In the rows, zero is written as 128.
These are runs of 6 systems, one row a step. Runs of the same system follow the same rule from any start.
L, trace 1 (11 x 20):
[[150 128 119 155 104 180 130 119 115 136 215  92 113 126 148 139 141 131
   78 130]
 [116  72  75  63 119 120 159 166 108 139 142 115 160 126 100 159 143 136
  166 136]
 [119 172 136 121 105 123 149 121  77 150 171 102 119 135 130  90  68 171
  120 103]
 [182  79  81 107 132 158 112 128 106 126 144 120 136 111 156 161 163 160
   81  99]
 [121 107 122 115 166 106 204 148 104 151 165 148 130 129  94 112 119 159
  190 106]
 [142 161 134 122  97 113 128  88  67  80 138 119 113 139 117 128 144 185
   74 109]
 [187  89  93 113 168 126 120 127 107 148  87 132 156 113 140 140 132 151
  173  73]
 [140 155 167 189 155 119 186  91 109 121 188 139 104 137 100 110 146 146
  147 113]
 [147 113 107 105 104 105 110  93  94  73  85 117 157 138  88 167 180 146
  127 123]
 [158 148 141 163 153 116 132  90 117 164 105 109 150 124 120 100  84 127
  203  86]
 [155 123 140 194 118 145 129  65 137 104 167 106 129 123 111 154 182 123
   95 136]]
J, trace 2, 11 rows:
[[ 76 101 161 143 112 154 109 119 127 139 148 128 164 149  83  97  85  91
  193 150]
 [139 147 151 147 145 151 141 144 139 176 166 102 113 137 152 113  77 119
  196  79]
 [100  71 105 129 100 152  95 167 159 193 155 103 148 131 176 151 124 117
  153 141]
 [ 94  85 135 107 109 134 145 163 127 106 189 113 185 130  87 115  99 121
  162  91]
 [135 149 133 134  89 115  89 161 113 128 143  83 140 138 177 132 104 142
  165  59]
 [123  58  99  76 127 125 107 171 141 154 110 140 155 126 162 151 127 166
  120  86]
 [137 116  93  88  98 119 141 186 101  64 180 110 154 114 117 142 152 130
  104  98]
 [133 146 115 103  90  98  69 131  84  83  74 122 157 145 139 132 129 154
  132  90]
 [178 122  91  68 167 114 152 150 111 125  90 156 119 115 143 138 137 170
   99  85]
 [153 145  62 103 103 116 127 145  95  88 123 115 133 116 129 154 188 118
   74 172]
 [135 156 118 101 137  96 127  85  88  84  62 152 161 140  69 109 125 137
  122 132]]
B, trace 3 (11 x 20):
[[173 171  99 162 148 149 164 113  78 162 180 101 131 138 121 111 125 120
  170 119]
 [137 137 100 108 126 159 138  81 128 139 123 119 169 200  82 179 168 130
  119 127]
 [118 165  72 105 123  63 183 135 107 130 119 121 180 120  97 107 131 149
  104 128]
 [122 125 128 160 103 133 135  90  93 166 185  92 164 139 127 109  95 173
  122  91]
 [112  81 104  68 124 176 144 129 134 130 163 129 165 150  86 148 122 134
   81 129]
 [ 77 101 137 113 104  65 170 142 116 110 150 145 118 113 117 128 150 190
   99 135]
 [105  84 176 131 101 131  94 105 121  98 146 117 152  95 111  93  69 150
  120  85]
 [128  69 145  99 145 175 153 157 122 102 187 143  85  97 108 124 117 115
  124 149]
 [ 94  91 189 136 113  98 125 108 138  69 115 157  84 126 101 154 171 148
  137 145]
 [139 132 163 138 135 108 117 121 131  68 104 129 129  67  92  80  83  88
  152 124]
 [161 127 158 171 153 168 149 108 118 132 180 115  64 110 120 128 135  98
  176 156]]
U, trace 4 (11 x 20):
[[138 120 129 140 121 107 173 109  94 126 176  92 155 130  85 134 130 154
  191  81]
 [163 137 113 106  92 157 127 120 105  97 170  57 117  81 112 130 101 102
  107 137]
 [156 107  98 100 139 128 169  98  54 158 148 111 118 122 105 125 117 184
  160 122]
 [171 173 117 134  97 113 146 130 108  80 167  62 124 112 122 155 149 120
  138  93]
 [170 130  94  94 129 150 131 100  49 107 134 117 111  96 107 105 111 150
   88 154]
 [177 162 123 134 140 116 169  81 102 124 133 100 114 147 106 164 164 161
  153  93]
 [166 175  91 120  97 115 123 119  90  80 122  89 105  87 131 131 150 113
   80 169]
 [152 134 115 126 152 112 162  64  68 115 109 155 132 138  81 119 151 177
  118 132]
 [163 179 133 144 107 112 142  77 150  91 117  78 108 116 108 170 165 112
  101 139]
 [131 124  96 111 122  94 142  86  77 120  90 137 117  91 100 112 139 152
   94 198]
 [131 143 157 158 129  82 167  65 139  90 118 123 141 137  71 149 170 146
  143 111]]
U, trace 5:
[[183 172  67  92 130 117 133 119  88 121  81  91 148 126 110 147 142 112
  155 128]
 [156 178 111 175 143 115 176 105  80 106 172 137 113 115 110  95 158 129
   93 159]
 [151 136 100 117 105 142 110  50 107 125 100  92 164 156  93 164 155 143
   93 133]
 [150 185  98 105 152  88 203 111 139 130 107 112 111  99  96 128 135 119
  105 163]
 [113 121 121 169  91  79 138  73 101 114 143 118 145 111 120 130 174 175
   77 152]
 [137 123 128  71 130 113 154  87 155  83  80 110 154 112  59 153 122 124
  102 120]
 [111 128 160 142 122  88 182  87 135 132 144 115  62  83 120 130 133 168
  101 170]
 [116  83 132 114  83  74 103  95 112  88  87 102 151 100 106 153 147 162
  141 120]
 [130 118 173 105 150 117 170 114 138  65 131 139  83  80  68 112 109 116
  137 138]
 [116  82 172 154  91 124 104  66 101 134 130  98  80 114 127 151 139 165
  160 155]
 [145 119 126 100 127  98 128 139 108  85  86 103 128  90  91 129 117  97
  208 132]]
F, trace 6:
[[153 180 111 156 106 125 134 107 136 112 150  99 114  93 146 123 144 119
   36 154]
 [127  76 140  96 119 116  77  96 120  90  60 154 144 112 121 130 127 164
   88 112]
 [121 150 193 159 136 132 146 105 161  78 148 143  63 109 112 126 141 109
   97 156]
 [120 132 107 128  66 127  58 101  94 129  95 102 118 128 163 139 142 140
   85 177]
 [123  99 188 156 136  99 101 107 134  73  91 152 114  91 102 104 120 114
  174 124]
 [ 90 141 138 172  99 154 104 132 103 130 177 142  97 146 142 106 141 104
  108 207]
 [104  94 138 108  97 121  72 109 118 146  64 113 128 143 128 152 118 127
  202 150]
 [118 146 148 195 132 117 140 146 130 124 173 121 129  98 118  79 113  73
  179 156]
 [ 82  82 100 114 101 158  85 151  96 178 141 141 164 170 141 121 115 130
  152 163]
 [111 116 159 120 148 125 158 144 172 147 126 109 119 133 103 146 106  96
  229 117]
 [121 152  74 150 103 133 136 173 112 176 192  92 163 125 160 103 111 103
  128 144]]
L, trace 7 (11 x 20):
[[174 154  84 150 111 144 110 116 144 122 143  89 158 105 156 141 151 109
   51 119]
 [111  78  89 115 168 132 174 136 144 178 135 150 189 126  85 114 124 110
  161 149]
 [ 97 173 163 110 101 117 159  81 136 118 147 103 120 133  90 117  85 160
   63 126]
 [163  76  83 102 129 105 103 130 137 144  77 118 156  64 163 134 126 149
   93 113]
 [ 96  97 170 174 165 120 172 129 147 159 176 170 132 126 122  86 103 153
  141 102]
 [121 100 160  89 102 122 117 107 114  47 118 140  95 114  96 151 151 158
   73 134]
 [136 105 135 120 139  88 105 141 116 162  69 135 108 102 167 113  99 159
  194 104]
 [137 138 184 203 132 143 115 127 131  90 184 150  93 139 155 118 161 128
  115 100]
 [129  83 121  90 129 132 109 139 102  80  89 148 118 140  93 164 171 106
  181 158]
 [118 199 164 152 109 113 119 113 113 154 116  98  95 161 144 117  89 127
  191 117]
 [174 134  99 167 112 158  83 136 131  97 146 107 140 125 159 157 184  83
  104 133]]
B, trace 8, 11 rows:
[[147  95 158 137 129 177  70 124  76 114 143 160  78 148 164 126 131 160
  132 111]
 [165 107 128  88 170 137 117 153 148  66  82 180 115 121 124 144 160 120
   92  98]
 [164 170 135 162 122  88 114 130  81  76 115 138  72  90 168 105 150 146
  109 130]
 [186 124 140 168 169 180  86  74 123 122 103 149 128 120 133 108 123 113
  102 107]
 [175 177 100 126 156 140 165 136 150 103 134 139  92 118 135 145 176 100
   65 156]
 [137 169 127 179 116  88 111  55 122 147  79 126 120 119 147 122 147 153
   84 158]
 [162 156  96 155 150 150 137 112 174 162 132 110 171  96 140  98  97  92
   72 117]
 [112 157 111 141 107 146 146 115 143 182 163 112  89 149 161 150 148 137
   71 188]
 [ 90 116 125 123 116  97 112  98 191 172  71 131 171 127 136 134 118 142
   79 136]
 [104 143 114 134 105 113 135 181 160 165 167 100 127  87 181  97  81 115
  101 134]
 [ 85  78 157 126 107 171  84 122 154 185 135 133  99 158 166 149 113 145
  127 155]]
F, trace 9 (11 x 20):
[[133 143 130 146 127 154  77 133  80 101 126 173 106 121 158  74 111 125
   67 152]
 [134  81 166 139 141 147  90  93 139 127  82 158  78 145 138 170 169 135
  158 148]
 [119 196 122 184 101  90 119 138 137 102 123 115 120 124 140 124 166  74
  138 179]
 [109 123 123 130 128 131  64 129  89 137  74 171 156 136 140  74  86 121
  139 148]
 [126  97 169 164 169 173 126 116 162 148 140 156  94 139 118 131 135  87
  181 159]
 [100 148  77 144  86 114 106 154 147 170 127  97 157 146 156 149 157  86
  140 189]
 [107 123 143 114 142 112 104 155 151 137  83 147 177 120 118  83  62  99
  178  97]
 [130 105 132 141 155 197 138 162 153 166 195 139 109 130 144 114 108  88
  130 145]
 [114  95  90  96  99 117 112 168 169 172 111  95 153 145 163 188 155 129
  158 121]
 [128 172 139 124 136  97 149 193 165 100 138 121 148 108 138  98  85  93
  150  71]
 [142 107 108  97 144 185 109 176 104 158 165 151 111 139 177 115 101 145
   98 108]]
J, trace 10:
[[154 111 106  87 143 138  99 129 153 127  67 148 160 170 139 177 161 141
  112  80]
 [131 139  99  70 120  86 175 172 116  84 131 123 103  75 115 119 127 135
   83 151]
 [159 146 108 156 110 133  82  66  64  97 104 125 155 143 114 123 155 147
   99 129]
 [150 166 117  97 183  94 162 147 162 123  54 175 126 133 121 128 138 118
  125 115]
 [135 152  98 118 109 128 155  96  96 146 146 103  81 110 132 139 145 152
   66 199]
 [149 127 133 157 149 135 109  68 147  94  80 142 175 128  73 122 144  85
  129 141]
 [119 200 140 156 156  83 183 130 134 159 122 149  86 120 142  86 110 139
  129 147]
 [128 114 132 147 120 178 116  58 159 176 132 106 116 153 130 168 150 128
   89 171]
 [104 125 163 150 147 109 157 130 183  98 131 140 141  85  85  93 104  73
  141 149]
 [109 168 168 198 112 129 120  94 104 167 170 127  95 155 161  99 114 157
  130 133]
 [117  87 164 121 150 175 110 127 217 152 113 143 128 154 132 167 127  99
  136 112]]
P, trace 11, 11 rows:
[[124  69 150 119 132 132 144 120 154 121 131 112  90  53 106 125 110 107
  144 176]
 [ 85  85 125 126  82 102  85 124 166 128 100 100 203 125 121 144 122 120
  142 114]
 [105 107 142  98 107 194 118 156 124 132 193 100 132 147 107 123  80  93
  154 130]
 [112  38 140 132 104 116 129 123 119 131 150 110  91  91 133 165 164 158
  166 155]
 [102 127 123 108  86 102  87 182 117  72 110 115 169 137 111 132 133  89
  186 118]
 [ 97 134 130 145  88 140 129 128  70 163 195  88 120 137 133 106  93 140
  173 152]
 [138  79 120 132 127 135 121 122  89 115 138 135 117 165 118 179 198 146
  196 131]
 [135 163 108 127 121  94 127 157  77  85 114 122 125 102 103  96 124  88
  192 163]
 [114 143  99 165 101 108 131  77  75 182 141  99 172 158 120 117 127 162
  158 139]
 [170 133 105 104 164 180 152 115  92 113 134 137 128 172  78 155 159 105
  172 128]
 [155 133 103 135 140  79 167  91  93 123 100 115 119  63  97 100 127 130
  143 175]]
P, trace 12:
[[110 173 168 147 121  88 156 101  72 118 138 138  90 139 111  90 101 173
  158 124]
 [143 160 159 174 130 130 112  69  96  91 121 149 122 181 104 142 176 146
  137 111]
 [142 167 157 150 173 133 126  94  92 109  92 176 100 135  95  78 104 111
  155 147]
 [124 159 147 196 148  99 151  47 153 159 102 135 149 143 101 115 143 131
  131 145]
 [160 146 130 134 166 188 104  77 148 135  86 146 152 157  91 123 113  77
  117 139]
 [137 105 136 146 176 130 168  80 177 176 111 130 135  78 102 103  95 112
  127 153]
 [125 102 112 120 123 144 111  93 197 132  97 111 194 125  99 152 135  93
   88 132]
 [123  94 133  70 135 176 127 131 170 153 127 103 135  98 107 117  51 100
  116 132]
 [108  51 137 115 105 123 141 122 186 133 153  92 148  87 121 166 134 140
  110 112]
 [ 99  82 135  68  89 150  83 177 143  77 131 116 146 117 119 138 102 100
  117 121]
 [ 76  87 163 110  80 114 135 155 129 138 179  91 101 109 140 131  91 160
  158 122]]

Which system made each of these runs?
trace 13:
[[161  78 140  87 123 170  97 134 124 117 120 102  61  76 153 147 107 122
  127 147]
 [107 102 151 191  89  80 109 146 150 109 156 118 115 102 179 145 178 145
  130 121]]

F
trace 14:
[[123 109 129 153 134 126 140  76 175 122 128 139 183 143 102 147 164 142
   58 107]
 [108 176 114 111 104 105 159 131 120 116 154 113 126  94 116  85  94 131
   48 160]]

B
trace 15 (2 x 20):
[[111 108 133 143 125 117 127 144 154 123 117 142  68 108 145 153 179  99
  143 206]
 [125 148 107 143 101 100  72 149 145 160  74 101 164 126 174 123 106 103
  174 114]]

P
trace 16 (2 x 20):
[[114 114  81  66 104 155 117 187 133 181 136  95 124 146 163 160 108 119
  151 141]
 [ 82  90 113 119 111  95  99 179 128 160 111 156 147 167 169 148 156 158
  167 120]]

B
trace 17:
[[118 130 146 122 104 107 121 123 198 119 106  94 152 156 127 194 162 122
  150  83]
 [ 99 126 130 100 125 112 132 167 124 110 121 153  91  75 136  80  91 116
   87 184]]

U
trace 18:
[[106 113 143  68 112  85 161 186 140  71 133 124  91 100 116 149 135 140
  137 117]
 [110 149 141 134  53  98  85 130  92  89 143  86 127 122 156 124 114 161
  106  99]]

P
trace 19, 2 rows:
[[173 160 125 169 134  80 150 104 117 152 123  90 124  79 159 108 108 157
  152  86]
 [140 101 106 136 139 156 122 141  80  82 172 170 177 153 100 114 161 133
  101 105]]

F
trace 20, 2 rows:
[[158 173 145 173 153 146 134 124  86 125 174 141 135 140 133  72  93 134
  129  77]
 [116 150 110 107 120 150  85 166 179 173  90 133 130 175 182 161 133 103
  117 132]]

J
trace 21 (2 x 20):
[[119 128  98 128 110 144  78 121  85 140  89 142 116 156 132 137 160 104
  148 211]
 [118 185 145 117 121 149 121 159 186 153 129  96 138 184 144 151 101  91
  162  84]]

L
trace 22:
[[ 97  96 178 148 140 175 122 103 145 147 170 154 153 181 109 121 104 145
  130  85]
 [116 121 121  32 113 125 161 159 143  86 125 107 102 112  94 157 116 128
  101 137]]

B
trace 23, 2 rows:
[[153 123 132 148 168 120 182 127 124 147 158 115 145 120  94 113 111 122
  214  88]
 [133 111  88 152 110 128 122  92  89  96 139 131 163 117  91 126 180 112
   91 189]]

P
trace 24:
[[140 124 198 139 147 116 146  80 177 113 114 126 103 113 125 137 109 164
  109  63]
 [143  81 134 164 136  76 128 115 122  83 105 151 114  57 128 119 172 136
  135 149]]

L
trace 25, 2 rows:
[[129 133 134 132 144 152 168 136 199 115 160 119 151 163  95 179 172  82
  136 117]
 [ 75 146 112 101  82 125 117 131 112 168 129 109 113 131 140 109  91 135
   92 196]]

U
trace 26 (2 x 20):
[[107 123 164 164 129 128 139 152 155  88 182 151 161 176 106 140 164 115
  150  73]
 [119 132 138  80 107 187  83 124 145 143 112 103 105 127 137 125  62  98
   90 158]]

U
trace 27:
[[115  96  54  88 101 110 128 169  99 165 125 114 158 144 144 163 165 145
  150 154]
 [109 195 149 125 126 105 168 161 128  82 165 141 152 151  96  88 101 118
  112  85]]

U
trace 28:
[[145  84  97  96 134 150  63 158 120 125  67 159 129 145 158 156 159 112
  148 138]
 [112 169 112 140 128  90 175 185 149 155 161 102 132  97 140  96  93  96
  171 130]]

P
trace 29 (2 x 20):
[[100 110 162 102 136 146 162 125 164 121 134 119  90 123  80 148 121  88
  174 181]
 [ 96 125 157 151 109  79 143 118 154 120 115 100 121 109  98 143 139 101
  208 158]]

B
trace 30:
[[ 98 136 152 132 158 172 105 148 183 164 108 163 131 166 135 115  96  74
  149 148]
 [105 135 146 119 125 178 149 141 129 162 196 110  99 122 125  95  64 107
  127 156]]

J
trace 31 (2 x 20):
[[112 179 164 116 130  98 144  69 116 109  84 146 132 179  84 127 119 167
  114 105]
 [164 145 136 160 135 102 123  85 176 120  85 106 105  64 150 132 134 114
   80 144]]

U
trace 32 (2 x 20):
[[100  82 164 133 112 113  56 114 149  97  64 162 124 117 148 129 134 138
  109 134]
 [144 124 156 127 173 137 173 154 111  85 175 185  79 123 121 106 138 151
  103 102]]

J
trace 33 (2 x 20):
[[ 88 149 147  75  89 148  95 152 132  99 115 122 124 207 113 174 133 111
  156 122]
 [161 162 125 137 139 103 145 141 111 152 119  97  74  68 158  95  84 118
  173 142]]

F
trace 34, 2 rows:
[[182 120 130 111 190 171 181 107 130 111 147 141 126 133  74 138 131 112
  143  96]
 [129 162 113 135  76 137 122 113 105 154 163  70  72 139 159 168 153 136
  120 179]]

U
trace 35:
[[136 141  96 108 131 124 143  68 124 150  91 120 183 182  84 163 156 152
  114 114]
 [184 160 124  85 166 164 168 104 115 102 121 112 110 104  75 114  86 100
  122 123]]

P
trace 36:
[[160 114 139 127 144 163 151 173 132  72 190 116 106 101 105 133 137  73
  159 120]
 [ 90 134 134 153  89 111  66 141  72 141 110 134 122 153 157 105 117 134
  187 156]]

J
